One turning vector, and how many steps it has turned
The counts run from 0 to 167.
[  0.4  -9.6  -4.0  37.3   3.6  28.2  26.1 -32.7  -3.2  13.6   9.2 -13.6
   1.8  16.4  -1.5  22.7  17.1 -25.1 -13.4  -1.5   8.0  18.0  -3.8 -21.9
  -1.1  12.9  -9.7  39.5 -19.8 -20.0   0.2  14.2  13.4   0.3  -9.6  10.1
  12.2  50.8 -16.9 -28.1 -16.3  -3.0  -0.9   3.2  10.3  -5.3  27.4  -6.8
   8.5  22.9]	107
[-23.4  12.6  -7.8  -8.4   5.1 -19.9  -7.0 -24.6 -15.3   7.4  -9.9 -12.9
   1.7   1.3  18.7  24.0 -33.3  -9.8 -24.4   0.7  12.7  17.1  17.4 -12.3
 -11.1  15.0   4.6 -45.3 -21.9  -7.8  42.5   0.3   7.7   0.0  -9.0  12.3
   9.2   4.9   5.0 -10.6  24.1   5.3  -8.5  24.1   2.0  24.9   6.5 -15.2
  -0.4  35.8]	67
[  8.3 -14.2   2.6  49.7  -9.8   4.2  -0.1   3.3   3.6  -3.1   4.0  26.9
  19.8 -35.4 -12.0   6.6  14.4 -10.6 -28.2  12.1  -8.3   5.5  10.0 -20.3
   0.6 -10.7 -10.8  19.7  14.1   8.7  17.0  28.7  15.5  -1.7  -3.0 -34.2
   0.4  12.4  17.3   8.2  -5.8 -24.1  33.3  -3.3   6.8 -28.0  11.7  11.2
  22.5  -8.5]	35
[ -9.9  36.3  20.1  15.5  -6.2 -23.0  -7.9  14.2 -28.0 -19.4 -10.3  37.1
   3.6 -44.3   7.8  -8.5 -18.8 -18.5  -3.9 -16.3   8.4  -7.2  17.9  -1.2
  21.6 -47.7  16.0   0.7  -7.0 -24.1  -5.9  -1.2  -1.4  -5.3 -30.1  15.5
   7.5 -18.9  -0.6  10.2  22.5 -34.4  10.8  -6.3 -38.2 -28.2  -2.2   0.0
  22.7   6.8]	22
[ 20.8  -0.7 -39.1  -0.6   6.7  29.4  12.1  -3.2 -10.5  21.4  -8.6  -7.8
  -8.7  -5.5 -29.9  16.4 -18.0  -5.0 -30.3   2.6 -15.5  13.8   3.7  13.1
  10.0  -4.0  24.0  -1.8  -3.7 -11.0 -22.8  -1.1  22.7 -13.3  23.1  18.8
  30.3  20.2  41.6  -2.9   0.7  17.2   3.0  31.7  27.6   2.2  27.7  -9.8
 -21.3 -15.3]	105
[-23.0 -23.5 -10.0  33.8  -1.6   3.7 -13.0  -3.7  20.6  15.0  11.7  -3.6
  -2.9  18.7   5.2   2.0  31.3  -8.5 -10.6  23.6 -16.1  17.5 -17.7  -9.0
  -4.8  37.6 -31.1   4.2  -9.2  26.8  29.7  34.6  28.7  -7.8  -3.9 -33.1
 -17.4  35.2 -13.4   2.4 -26.8   0.4 -18.0   2.7   0.9   3.6  -2.6  -4.8
 -10.0  18.2]	53
[ -6.1   8.2  -1.9 -29.7  -7.6 -24.1  -5.8  19.2  -2.0 -23.0  -7.7 -34.4
   3.1   0.2   0.8  -7.9  -8.6   4.5   0.6  14.1  -6.0   9.6  41.9  -1.1
  28.3 -17.4  12.3   2.2   4.9   9.9   5.3 -18.0 -34.3  24.0  -3.0   1.9
  -6.0 -32.8 -36.3   4.4  27.7  -9.9  17.1 -11.7  -9.8  16.3 -27.6  -6.6
  10.6  17.0]	156
[-20.1  15.8  13.1  -4.8  17.9  10.4 -13.8  11.6 -25.0   0.5  -3.5  22.4
 -28.5 -15.5   9.8 -18.6 -11.1  -4.6   0.0  -3.5  -0.4   9.5 -40.5  27.0
  19.7   5.5  17.3  -0.7 -25.2 -20.5 -26.3 -18.9  22.9 -25.7 -17.5  43.0
  12.6  16.4  -0.9 -34.2 -15.8   6.0 -41.4   4.7 -14.4 -16.3   7.2 -14.2
  -6.1  -3.3]	112
[ 12.8   3.1 -20.4 -42.1  -7.0  -7.2   2.9   2.2  -1.1  -5.4  13.4 -16.6
   9.8  13.6 -12.3   7.0  -1.1  -9.5 -23.8   6.8 -20.2  -1.4  13.5 -26.4
  -2.9 -54.0  28.1  13.2   9.8  12.6 -26.3 -14.3 -12.0   5.9  11.0 -12.9
   4.0 -52.2  15.1  25.3  -4.4  -4.5  40.1 -41.8  25.8   0.2  -3.3  12.7
  11.1 -33.9]	10
[  2.3  -3.2   9.5  -7.7   9.0 -24.7 -26.4   3.8 -17.2 -17.1 -11.1  -2.4
  10.9  -4.9  10.7   8.1 -21.6   3.9   0.4 -18.4   7.2   3.6  31.3 -16.2
  23.7 -24.7   9.4 -10.8   9.6  19.0   9.1  -6.5  -1.5  14.9 -15.3 -10.4
   9.2 -46.7 -17.8  16.7  34.7 -18.4  21.0  -9.3  13.9   0.2 -42.5   3.2
  24.5  36.3]	155
[-11.4  33.3   0.3   1.6 -14.7   2.1  14.0  36.7  -0.5  -7.9  -0.1   3.3
  -4.3  -8.7  -2.2 -37.8 -11.3   8.8   5.0   5.5  -2.2 -21.6   4.1  12.0
  21.7 -23.3   4.7  19.3  -2.5   0.4 -13.5 -14.5 -34.3  18.9  -6.0  12.7
 -15.5 -22.7 -24.4  -4.2   4.5 -30.2  -4.6 -52.6 -27.8  -9.0  -5.7  -2.7
  -9.7  -5.4]	3
[ -0.1   1.2 -17.1  13.4   4.1  25.6   8.9  34.6   0.1 -22.8  -3.9  19.3
  10.3 -23.8 -19.6 -25.4  -2.8  13.6 -34.5   9.8 -10.3   2.1  13.7  -0.4
  23.6 -34.1  -0.2  27.6  18.0  -6.7 -12.2 -23.6 -14.0  10.0 -20.1  21.2
  17.2   5.2 -16.1 -15.5   3.7   0.2 -19.9 -43.9   7.6 -31.5   8.0 -12.8
   4.8 -20.7]	110
[-21.9   4.3  14.9  -0.2  -6.2  -6.8  -3.7 -21.0  -3.1 -13.2  29.6 -39.6
   2.1  18.0  -6.2  24.1  12.0 -18.7 -14.9  22.1  21.1  -6.4  10.4 -43.2
  22.0 -17.0  13.6  -2.5   1.9  -0.5  13.3  18.2  -7.0  19.5 -26.2 -20.4
 -25.0 -15.3 -38.4  12.5 -13.2 -17.5  15.0 -27.2   0.7  12.3 -28.4  25.2
  25.9   3.6]	28
[-22.1  -5.2  -9.1  24.5   8.7 -17.1   8.6 -30.3   2.7  21.2  18.8  -6.4
   2.5  28.0  13.1  30.4  22.8 -22.9 -10.8  13.8  -5.6  22.9  21.3 -17.0
 -17.8  17.4 -23.2  24.5 -22.5  25.9  13.9  24.2 -13.6   8.9  -6.8 -17.7
  -9.4  19.3 -24.7  -6.0  -8.8 -16.7  18.9 -12.5 -19.5  21.9   0.4  -2.3
  -8.1  20.6]	161
[ 21.8   9.1  -3.8  -8.6 -19.3 -20.0 -22.0  27.9   1.5   5.0 -19.7  47.2
  -4.0 -23.7   2.5 -16.3  12.6  -4.8  31.7 -18.1 -12.0  10.1  -6.2  35.3
   8.2   0.0  -0.5  20.3  18.8  12.6  -9.8 -11.0   0.4 -19.7  11.9   4.4
  31.7  -7.5  14.1   6.4   6.0 -18.6  34.7  16.2 -42.2 -15.1  -1.9 -14.5
   2.5  11.7]	150
[ 19.2   4.1   7.9 -38.3 -14.3  19.9   3.9 -21.1  18.1  29.1 -18.5  16.5
  -7.3  13.8  27.7  -9.9   9.6  -5.6  31.7 -28.3  15.7  -8.5 -53.4  16.4
 -12.0  19.1  17.0 -25.4  -2.0  11.4  -9.4   5.7  17.5 -19.8  19.6  -3.5
   9.7  13.3  18.8  -5.7 -11.4   3.4   0.7  15.6  -4.0   1.8  -1.4 -11.5
 -25.8  20.2]	79
[-16.6  24.0  26.6   6.7 -25.7   7.9  -8.8   2.3   7.3 -15.0 -10.7  -1.8
  10.4 -17.2  10.1  -6.6  -1.4 -14.1  25.2  -5.2  20.0   6.2 -15.7  -1.5
  27.9  11.5   3.9   7.3   1.3 -16.0  26.6  26.6   1.1  -7.4 -11.5   8.1
   1.1  15.0 -38.8 -17.4  13.6 -16.5   8.6  33.0 -50.0  -5.1  -4.9  -9.5
  20.9  35.9]	41
[-29.1  15.0   3.3  15.2  -9.5 -17.3 -18.7 -30.4 -15.8  19.8   3.0 -11.7
 -21.6  15.7 -29.6  28.9  -2.2 -25.0   0.2  10.6   7.6  35.5  16.3  -7.2
  -6.8  29.4   4.6   4.3 -44.8  16.6   2.2  10.6   7.5 -17.0   0.2 -15.8
   2.5  11.6   1.1   8.8  10.2 -11.1  32.4  15.1 -21.5  42.3   3.7   4.5
  28.2  -0.9]	141
[ -1.5   1.3  20.9  21.8  19.8  -1.9 -13.7 -31.8 -10.0   3.8  13.4 -27.6
  19.2  16.4   5.1  27.7   7.3 -32.3 -15.8   1.1  22.6  -3.6   3.9 -31.5
  35.6 -21.2  28.8 -15.5   3.7  15.6 -16.8  40.5  37.5  14.0 -15.1 -12.8
 -18.6 -22.2  -0.8  27.9  -5.7 -11.8  17.8 -12.2  14.3  -8.4 -22.9  22.7
   6.9   7.7]	27
[ 18.1  14.3  -6.8   2.2 -13.1  33.0   7.2   4.1   8.4  16.9 -14.9  22.1
  -4.3   3.3 -10.5 -36.3   7.7 -15.5   1.9 -23.6   7.2 -33.7 -13.5  12.7
   8.5 -13.0  30.8 -14.7  20.0  26.8 -41.5 -10.6 -10.8  -3.0  15.4   0.2
  -3.2 -22.6  38.2  11.1  -0.8 -16.4  20.2 -23.3   2.9 -21.2   1.2   8.7
 -19.1 -22.9]	97
[ 16.3  -3.6   9.7   8.7 -21.7  21.8 -17.5   2.6  27.2   5.6 -12.2 -11.0
  21.0  -2.2  24.0  -3.4  16.1 -19.6  26.2 -20.4  32.8 -13.0  -3.9 -23.9
  33.1  19.3   2.1 -11.3  17.1   7.3  34.5  30.4  -7.4  12.4   5.6  -7.7
   0.4  21.1 -20.2   1.3  11.8 -19.8  24.2  26.3  -7.4 -15.6 -19.1   0.3
   1.4  56.1]	61
[-13.7  18.5 -24.8 -30.8  14.0 -42.4 -13.0   1.8  -4.3  11.1   7.6 -16.6
 -15.9  14.5   9.8   5.9 -10.7  -1.5  -3.2   1.4 -20.3  18.2  23.0  25.1
   1.7   9.6  15.3 -19.5 -13.4  11.9  -4.6  -6.7  10.1 -20.3  12.2  21.2
  20.3 -21.8  11.1  10.2   3.3   9.8  -7.8  27.0 -21.1  27.0  -4.6  -9.7
 -29.0   0.0]	158
[-20.6 -10.4  -9.5 -18.4 -25.3   2.2 -13.6  24.8   9.9 -24.3   2.2  12.1
  13.3 -14.1  20.3  -0.2  39.9  12.3  -8.7  16.6 -30.4  22.4 -28.1   6.3
 -20.1  -6.3 -17.2  43.5  32.4   4.0   7.2  -3.7  14.4 -13.9 -17.4  -8.1
   9.0   9.8 -24.4 -17.0 -33.1   2.7 -12.9 -12.4 -24.0 -19.1   6.4  -2.6
   0.6 -23.6]	37
[ 25.9   6.4  -2.2  -0.6  -8.5 -14.0 -36.5   7.8   7.2 -17.2 -17.5  11.6
   8.9 -16.5  -0.5 -25.0  27.5 -15.1   4.3 -19.3  15.7   3.6  12.8  -1.3
  36.5 -17.0  17.9  -2.6  52.3  22.8   1.0  -5.1 -13.0   2.1  -3.9   8.8
  10.5 -28.9  21.0  18.5  10.0 -21.5  25.6  25.5 -23.9 -28.1 -10.3  10.3
   2.5  -8.3]	43
[ 12.6  16.6 -35.4 -37.3 -22.4   9.1  29.0  -6.9 -12.3  -5.1  -4.7  -8.8
 -21.7   1.8 -17.7   1.1 -11.3  -8.9 -20.2   2.2 -16.8  14.8   9.7  -0.6
 -10.5   0.6  23.9  -7.9  -4.2 -21.1 -14.1 -27.5 -15.7 -20.1   8.7  18.9
  34.0  12.8  25.2 -12.8 -11.9  11.7  14.5  31.7   7.3  27.7  34.7 -13.5
   6.2 -25.6]	104
[-22.4   9.1  16.8  -8.8 -13.4  -2.8   1.4 -21.4 -25.0  -4.9  -3.2 -13.0
 -22.1 -12.0 -39.4  29.9 -28.6 -21.5 -25.8   9.8  12.0   9.2  13.2 -19.7
  -1.9   3.5  21.1 -19.2 -36.1  -6.8 -11.2   0.0  20.9 -19.8  -3.9 -19.5
  15.0  -9.3  13.1   7.9  17.4  -2.1  34.3  -1.3   4.1  19.3   8.6   3.1
  40.5   3.0]	121
[-13.0 -18.8 -32.6  45.7   7.2  -2.3 -21.6  12.2  25.0  25.9   4.4  -2.5
   1.6   6.3  -4.5   5.3  28.4  -5.4 -29.9  21.7 -22.2   1.1   8.0   4.3
   4.7  36.7  -9.6 -17.1  16.5  24.0   6.2  24.4  26.3   0.7   4.4 -15.7
  -1.7  14.5  28.3  10.2  -8.5  11.8  -2.3  14.0  -1.0   5.1   9.8 -10.2
 -42.3  -1.0]	52
[  9.6  -3.9   6.9 -15.4  -8.5   5.6 -22.1   2.5   8.7   9.5 -35.6  18.9
   6.6 -23.3  18.7  -9.2  -8.9  -0.7  13.3 -11.3  -8.5  -6.2 -33.4  32.3
   9.8  18.8  16.5 -25.2   3.8   2.0  14.1   9.7  41.5 -37.3  21.8   4.2
  22.6  -2.1  25.4   8.5   3.3   3.3  -8.4  42.4 -10.2 -11.6  -3.9 -18.9
 -11.0  20.7]	59
[-13.4  -8.1  12.0  19.1  29.3  -1.0   6.9 -29.2 -13.7  21.9   5.5  27.5
   2.5  19.2  36.9  18.8   5.4  -3.3   3.9 -13.5  -2.3  14.5 -27.6   0.5
  -5.8  -1.2 -10.7  41.8 -29.2   2.5 -21.1   6.7  27.1  -9.6 -27.8  13.7
  13.8  37.3 -17.6 -29.3 -20.5 -11.7 -23.7 -21.4  -6.6  -7.2  -3.1  -9.5
 -10.5  25.2]	0
[-12.1 -18.7  -7.2   7.6 -30.9   3.5 -10.0  44.6  16.6 -10.5  -6.8  37.2
  18.6 -34.4  -1.2 -16.8   7.8  28.2 -13.4  12.0 -32.1  -2.6   2.2   5.7
  -8.3  -2.1 -21.4  -8.5  27.3  17.5  20.1  -4.9  -3.6   2.4  -3.4 -39.5
  -8.3 -11.6  -4.0  -3.1   8.3 -17.9   8.3 -39.5   0.2 -19.3 -30.6 -11.0
  14.4   5.7]	56
[-12.9  -7.7 -42.5  -7.2 -16.2 -23.4  -5.5  12.9  14.7  18.2   8.0  20.1
  -5.8  17.8  11.7 -23.3  21.0 -18.5 -14.5  -6.9  -6.6  10.3  15.0  -6.0
 -34.5  30.4  -4.3   4.5   5.0  25.8  17.0 -20.6 -45.7  17.3  -1.8   7.1
  -2.8  19.3   8.8 -20.9 -11.1 -11.1 -10.9   0.8 -25.4  25.3  12.1 -13.8
 -36.9 -12.2]	70
[  0.4  37.3   3.7 -21.1   5.4 -11.8   3.8   2.9 -15.9  21.1  -4.9  15.2
 -28.8   3.1   2.1 -15.9 -14.2 -15.4  21.3  -4.6  -9.7  -5.5 -29.5  44.0
  16.5 -10.9  41.0  -5.8 -15.0  -4.3 -37.7   0.4  20.5 -16.2  -0.2  31.4
   6.7 -22.2  22.6  11.8  -6.0  -6.4  -7.1   5.6 -21.7   9.5   9.7  -1.0
 -28.8 -12.3]	5
[-16.7 -15.4  23.5  15.5 -19.3 -10.3 -22.7   7.2   0.0   1.3   0.2  56.5
  19.9 -30.0  14.1  19.4   5.5   3.4 -12.0   3.3 -12.6   7.6  -4.3 -18.5
 -37.0  -0.7 -19.9   6.9  -8.4  29.0  30.8   0.5  11.4  -9.7 -17.2 -38.4
  -0.8 -15.9   7.6  -2.9   3.1 -31.6  11.6 -24.8   2.5 -17.0 -16.8   3.2
  36.0  14.1]	55
[  1.0  -3.4  33.2  29.9  25.1  -5.3 -39.7 -17.5 -27.6   3.0  -6.7   7.2
   6.7  -7.4  -1.6  -4.9   8.4 -20.4  20.9 -32.3  36.1   1.0  -1.4 -10.2
  36.7   1.0  12.2   0.3   0.5  22.7 -14.2  19.2  29.1  -0.1 -10.0  -3.1
  13.9  -0.8   3.5  20.2  12.7 -26.3   9.6   4.4  -1.1 -20.5 -20.3   7.3
  13.1  23.3]	134
[ -7.3  10.5 -37.7 -13.6 -13.7  11.3  -2.5   1.4   4.8  -2.9   7.2 -16.4
 -19.7   8.3 -31.6   0.3  26.6 -15.7 -16.6  10.8 -14.9  27.2   3.1  -5.4
 -13.8  20.2   1.5  40.2   4.1  14.9 -19.5 -16.4  -7.6  -2.6  18.9  -0.5
  17.7  21.8   0.3 -15.4 -26.2  21.3  23.8  23.3 -15.3  20.7  29.9   0.4
   6.1 -43.2]	124
